In the data rows, 500 means zero.
Here are some points:
{569, 167, 492, 523, 486, 419, 518, 488, 386, 559, 460, 473, 429, 574,
 562, 442}
{552, 921, 378, 258, 564, 548, 423, 326, 766, 572, 583, 605, 394, 474,
 603, 793}
{483, 881, 395, 413, 698, 379, 416, 359, 694, 567, 530, 534, 405, 469,
 617, 854}
{574, 249, 571, 999, 765, 185, 303, 588, 241, 549, 227, 544, 551, 606,
 448, 534}
{338, 764, 419,   0, 244, 755, 710, 513, 597, 273, 685, 430, 561, 462,
 473, 500}
{644, 662, 446, 402, 463, 569, 528, 605, 539, 458, 555, 556, 528, 692,
 552, 318}
{381, 808, 307, 133, 389, 598, 703, 505, 740, 551, 681, 407, 427, 459,
 662, 472}
{565, 348, 602, 547, 362, 686, 658, 506, 274, 595, 530, 439, 593, 466,
 414, 274}
{549, 368, 623, 676, 535, 470, 447, 451, 536, 541, 476, 488, 430, 602,
 490, 469}
{394, 723, 417, 134, 269, 556, 459, 490, 676, 253, 517, 508, 396, 521,
 630, 434}
{680, 347, 453, 998, 825, 236, 240, 480, 265, 652, 275, 566, 419, 547,
 569, 530}
{360, 780, 647, 284, 369, 430, 536, 465, 560, 337, 443, 451, 517, 553,
 696, 551}
{640, 401, 512, 461, 478, 702, 629, 515, 461, 645, 596, 469, 620, 650,
 540, 213}
{487,  42, 626, 534, 421, 681, 528, 530, 291, 501, 530, 487, 690, 542,
 426, 320}
{560, 492, 624, 631, 688, 491, 411, 368, 486, 576, 478, 548, 514, 447,
 507, 665}
{460, 590, 474, 692, 494, 327, 363, 529, 556, 466, 487, 545, 463, 642,
 622, 631}
{408, 541, 457, 757, 574, 222, 239, 584, 277, 518, 299, 634, 403, 521,
 323, 475}
{510, 900, 452, 372, 487, 333, 421, 574, 560, 328, 550, 540, 504, 646,
 606, 611}
{558, 250, 606, 510, 515, 522, 522, 465, 349, 670, 493, 514, 486, 465,
 453, 585}
{673, 442, 569, 443, 497, 779, 681, 534, 315, 445, 645, 450, 672, 356,
 389, 373}
{296, 749, 426, 425, 555, 363, 329, 493, 743, 463, 624, 531, 476, 531,
 680, 777}
{446, 594, 503, 176, 181, 614, 715, 413, 699, 426, 678, 509, 513, 444,
 522, 530}
{569, 663, 600, 636, 707, 192, 219, 386, 524, 623, 471, 579, 354, 483,
 517, 801}
{627, 634, 688, 649, 349, 395, 586, 504, 476, 364, 427, 551, 549, 549,
 443, 363}
{455, 609, 484, 255, 435, 585, 488, 480, 575, 453, 596, 429, 464, 547,
 651, 628}
{521, 141, 601, 665, 244, 524, 551, 637, 163, 446, 438, 474, 609, 523,
 283, 204}
{555, 452, 525, 501, 379, 520, 471, 583, 344, 294, 475, 520, 536, 458,
 496, 381}
{407, 648, 468,  20, 210, 936, 602, 468, 813, 367, 785, 532, 617, 499,
 671, 421}
{349, 247, 576, 561, 479, 537, 489, 599, 401, 515, 538, 435, 642, 615,
 488, 408}
{562, 356, 521, 702, 763, 356, 498, 470, 324, 760, 387, 443, 450, 551,
 524, 620}
{653, 216, 483, 456, 486, 710, 695, 526, 298, 682, 435, 442, 653, 496,
 406, 213}
{470, 416, 305, 705, 566, 175, 364, 553, 533, 568, 390, 464, 487, 590,
 531, 697}
{298, 544, 520, 468, 606, 422, 350, 488, 642, 476, 506, 505, 426, 480,
 631, 701}
{419, 755, 508, 204, 395, 506, 468, 411, 616, 414, 530, 515, 504, 483,
 581, 577}
{359, 345, 555, 818, 612, 258, 290, 602, 459, 458, 334, 514, 586, 649,
 425, 512}
{323, 695, 415, 745, 490,  29, 338, 535, 461, 492, 307, 632, 472, 533,
 451, 606}
{451, 253, 651, 443, 215, 696, 737, 560, 364, 370, 548, 522, 626, 439,
 336, 213}
{486, 663, 637, 317, 468, 713, 598, 448, 700, 503, 659, 387, 565, 434,
 534, 576}
10 more points follow, each with its number after it:
{414, 726, 433, 466, 583, 359, 394, 446, 677, 614, 474, 416, 421, 504,
 559, 730} 0
{681, 250, 562, 644, 615, 653, 537, 437, 321, 742, 539, 520, 587, 456,
 377, 490} 1
{508, 801, 351, 355, 571, 456, 542, 313, 719, 684, 633, 333, 432, 397,
 627, 706} 2
{636, 149, 441, 861, 653, 465, 394, 520, 384, 436, 381, 500, 607, 521,
 389, 410} 3
{639, 239, 619, 701, 352, 644, 589, 606, 300, 462, 514, 489, 671, 539,
 373, 117} 4
{601, 360, 440, 487, 448, 526, 714, 489, 535, 521, 564, 393, 534, 555,
 558, 447} 5
{514, 273, 480, 361, 639, 545, 513, 437, 566, 583, 525, 426, 412, 329,
 549, 619} 6
{502, 425, 580, 921, 719, 194, 161, 429, 472, 598, 395, 555, 458, 589,
 525, 781} 7
{661, 539, 492, 421, 685, 553, 533, 298, 716, 634, 570, 531, 308, 418,
 662, 603} 8
{601, 231, 415, 480, 496, 677, 597, 490, 286, 761, 452, 436, 552, 501,
 339, 239} 9
Which of these numbered points is nearest to each point below, ignoring the 2 directions in which the first points spread most? Its number follows each.
{488, 463, 525, 346, 596, 541, 548, 353, 494, 717, 593, 325, 363, 448,
 555, 541} > 2
{509, 633, 364, 183, 483, 614, 602, 409, 788, 506, 607, 434, 319, 423,
 691, 675} > 6
{450, 964, 311, 490, 586, 201, 255, 506, 733, 474, 480, 627, 351, 618,
 734, 702} > 4
{688, 154, 422, 244, 415, 867, 747, 511, 282, 585, 480, 456, 551, 444,
 389, 130} > 9
{720, 238, 640, 737, 732, 454, 543, 290, 445, 712, 419, 535, 319, 490,
 507, 490} > 8
{512, 374, 601, 509, 472, 631, 520, 421, 509, 520, 613, 459, 596, 476,
 506, 483} > 7
{503, 577, 436, 812, 561, 254, 282, 540, 436, 610, 375, 668, 531, 605,
 467, 474} > 4
{576, 379, 359, 206, 566, 680, 581, 472, 446, 637, 519, 395, 465, 478,
 532, 386} > 9
{491, 586, 373, 772, 706,  79, 358, 486, 618, 543, 467, 511, 405, 616,
 631, 760} > 5
{560, 460, 461, 378, 493, 804, 574, 532, 558, 423, 575, 446, 621, 396,
 405, 504} > 3
{439, 767, 427,  77, 554, 716, 787, 396, 803, 572, 695, 324, 549, 482,
 687, 682} > 2
{626, 124, 496, 610, 647, 542, 583, 482, 236, 735, 378, 449, 431, 461,
 486, 243} > 9
{489, 861, 457, 429, 683, 537, 477, 434, 635, 523, 588, 535, 469, 373,
 577, 783} > 1
{432, 638, 482, 456, 572, 493, 450, 498, 537, 530, 455, 456, 532, 489,
 538, 560} > 0
{495, 530, 572, 550, 463, 445, 471, 478, 429, 635, 466, 392, 550, 498,
 486, 563} > 0
{538, 617, 365, 697, 692, 140, 332, 462, 538, 485, 410, 549, 343, 588,
 651, 758} > 5
{584,  94, 520, 635, 648, 580, 566, 490, 218, 671, 385, 446, 468, 494,
 441, 193} > 9
{549,  96, 582, 859, 846, 338, 312, 401, 261, 762, 345, 464, 304, 526,
 487, 544} > 6
{517, 461, 688, 447, 335, 621, 564, 558, 298, 351, 387, 536, 672, 500,
 331, 167} > 4
{732, 400, 509, 311, 414, 768, 693, 444, 447, 674, 588, 317, 525, 470,
 450, 329} > 2
{372, 589, 549, 347, 640, 587, 504, 389, 625, 584, 524, 457, 479, 385,
 567, 763} > 6
{635, 196, 558, 526, 611, 614, 722, 487, 302, 739, 452, 380, 625, 564,
 499, 372} > 2
{647,  69, 589, 474, 567, 811, 754, 498, 195, 671, 487, 326, 596, 409,
 351, 156} > 2
{426, 788, 540,  28,  94, 730, 729, 550, 691, 214, 613, 487, 690, 507,
 535, 284} > 4
{417, 481, 636, 767, 579, 242, 270, 444, 450, 630, 447, 509, 419, 646,
 571, 686} > 7
{599, 699, 355, 399, 784, 397, 496, 380, 709, 622, 444, 535, 288, 471,
 715, 731} > 8
{620, 448, 532, 892, 950, 319, 301, 446, 332, 706, 299, 515, 410, 448,
 445, 615} > 1
{637, 717, 434, 188, 474, 627, 550, 389, 706, 502, 648, 569, 407, 453,
 518, 623} > 1
{399, 708, 291, 543, 728, 274, 288, 440, 693, 558, 554, 594, 358, 348,
 539, 999} > 6
{445, 403, 547, 194, 342, 752, 651, 504, 565, 504, 650, 321, 523, 528,
 516, 362} > 0
{364, 561, 535, 133, 307, 680, 635, 480, 720, 569, 608, 453, 473, 571,
 615, 472} > 0
{645, 267, 486, 362, 430, 839, 686, 522, 374, 641, 545, 401, 616, 462,
 389, 244} > 9
{459, 225, 543, 872, 566, 290, 391, 494, 328, 767, 279, 559, 441, 482,
 412, 459} > 0
{657, 165, 562, 377, 417, 799, 674, 550, 170, 511, 474, 415, 542, 475,
 379,  16} > 9
{470, 999, 480, 622, 588, 126, 335, 408, 793, 364, 438, 596, 330, 571,
 679, 834} > 4
{502, 566, 411, 593, 586, 270, 442, 463, 552, 509, 562, 425, 449, 587,
 615, 651} > 5
{737, 617, 347, 406, 491, 559, 657, 437, 529, 639, 577, 458, 464, 443,
 499, 484} > 2
{577, 304, 626, 547, 361, 654, 689, 494, 300, 673, 503, 355, 645, 489,
 405, 281} > 0
{788, 255, 522, 524, 447, 762, 714, 509, 388, 559, 533, 647, 651, 494,
 338, 258} > 1
{496, 613, 441, 293, 704, 550, 648, 479, 594, 640, 591, 374, 546, 527,
 613, 623} > 2
{420, 777, 427, 549, 686, 319, 258, 429, 824, 345, 447, 495, 357, 542,
 774, 806} > 3
{607, 643, 460, 239, 323, 841, 726, 394, 680, 589, 783, 463, 427, 426,
 542, 501} > 1
{356, 795, 457, 401, 511, 249, 342, 448, 757, 458, 543, 551, 401, 601,
 752, 874} > 7
{572, 659, 585, 364, 416, 665, 602, 343, 661, 581, 621, 533, 427, 383,
 556, 573} > 1
{365, 303, 516, 999, 603,  33, 207, 585, 459, 565, 343, 578, 388, 623,
 534, 748} > 7
{443, 669, 462, 576, 341, 370, 403, 548, 562, 423, 549, 556, 523, 579,
 462, 529} > 4
{530, 555, 469, 410, 590, 404, 442, 366, 670, 543, 503, 491, 220, 435,
 703, 724} > 6
{409, 654, 339, 167, 418, 694, 618, 511, 740, 332, 687, 433, 477, 456,
 545, 545} > 3
{598, 750, 638,  58, 331, 815, 677, 406, 700, 466, 731, 465, 467, 362,
 542, 562} > 1
{569, 660, 435, 603, 689, 453, 344, 409, 599, 510, 550, 528, 442, 377,
 510, 753} > 1
{472, 671, 529, 212, 188, 602, 598, 567, 524, 290, 638, 593, 601, 510,
 516, 372} > 4
{375, 941, 370, 335, 572, 484, 494, 436, 754, 451, 607, 482, 411, 386,
 600, 755} > 0
{630, 229, 513, 484, 397, 720, 661, 528, 173, 576, 431, 467, 692, 455,
 311, 166} > 9
{580, 249, 469, 880, 637, 180, 433, 515, 343, 634, 387, 492, 441, 599,
 458, 522} > 5
{790, 455, 310, 647, 570, 384, 624, 480, 371, 735, 433, 491, 468, 438,
 461, 451} > 2
{554, 279, 471, 322, 439, 718, 708, 477, 418, 534, 625, 339, 517, 396,
 502, 399} > 6
{526, 621, 424, 696, 827, 304, 302, 461, 592, 602, 520, 510, 322, 416,
 489, 825} > 1
{629, 732, 485, 175, 534, 782, 732, 463, 655, 505, 662, 351, 548, 362,
 483, 457} > 2
{548, 248, 603, 479, 502, 522, 573, 512, 319, 621, 484, 384, 519, 499,
 504, 485} > 0
{421, 466, 419, 599, 616, 217, 426, 421, 562, 530, 478, 515, 256, 627,
 657, 703} > 5
{455, 267, 466, 809, 756, 367, 351, 560, 257, 593, 304, 434, 384, 482,
 440, 494} > 0
{584, 282, 582, 449, 438, 696, 634, 488, 319, 477, 513, 363, 531, 442,
 483, 209} > 0
{560, 368, 598, 766, 438, 404, 528, 539, 288, 391, 341, 551, 514, 518,
 334, 300} > 4
{496, 391, 442, 480, 524, 572, 542, 447, 661, 452, 525, 475, 497, 449,
 426, 574} > 3
{614, 267, 486, 986, 600, 269, 413, 594, 291, 625, 365, 600, 497, 651,
 344, 333} > 4
{620, 560, 497, 196, 406, 901, 743, 479, 549, 538, 617, 396, 550, 405,
 479, 266} > 9
{610, 635, 432, 212, 419, 734, 740, 338, 697, 555, 655, 424, 587, 477,
 623, 457} > 2
{526, 797, 489, 105, 623, 774, 673, 435, 695, 382, 662, 414, 478, 404,
 592, 616} > 1
{534, 584, 483,   0, 500, 835, 802, 358, 716, 444, 754, 236, 506, 440,
 680, 529} > 6
{448, 337, 578, 710, 304, 464, 624, 615, 257, 359, 393, 536, 678, 454,
 317, 230} > 4
{593, 269, 648, 975, 655, 175, 183, 491, 268, 722, 366, 636, 329, 528,
 373, 679} > 7
{537, 332, 605, 521, 415, 737, 663, 483, 379, 622, 518, 464, 660, 412,
 328, 332} > 0
{502, 273, 587, 767, 801, 430, 445, 483, 286, 715, 299, 427, 476, 477,
 473, 532} > 0
{439, 736, 523, 551, 700, 400, 350, 405, 699, 593, 487, 479, 315, 401,
 623, 690} > 0
{473, 668, 420, 554, 716, 269, 352, 437, 575, 628, 485, 501, 388, 476,
 510, 847} > 0
{469, 795, 483, 153, 327, 685, 642, 466, 748, 510, 725, 440, 534, 361,
 447, 442} > 0
{545, 200, 759, 555, 140, 741, 660, 634, 257, 414, 373, 482, 683, 486,
 341,   0} > 4
{539, 910, 418, 421, 760, 298, 343, 349, 806, 567, 559, 523, 279, 549,
 782, 848} > 8
{442, 835, 342, 302, 289, 489, 550, 597, 706, 331, 679, 586, 570, 653,
 626, 544} > 4
{337, 798, 390, 385, 498, 421, 397, 379, 788, 574, 420, 631, 398, 400,
 658, 777} > 0
{446, 271, 526, 784, 568, 319, 380, 578, 437, 536, 349, 547, 536, 643,
 580, 638} > 7
{559,  97, 587, 947, 881, 205, 304, 392, 253, 881, 317, 472, 260, 511,
 517, 563} > 8
{317, 435, 526, 770, 701, 176, 196, 544, 476, 553, 406, 509, 468, 611,
 577, 784} > 7
{444, 543, 623, 816, 607, 119, 219, 605, 300, 424, 231, 586, 497, 597,
 347, 500} > 4
{519, 767, 326, 306, 670, 508, 494, 452, 741, 620, 532, 561, 410, 388,
 534, 798} > 1
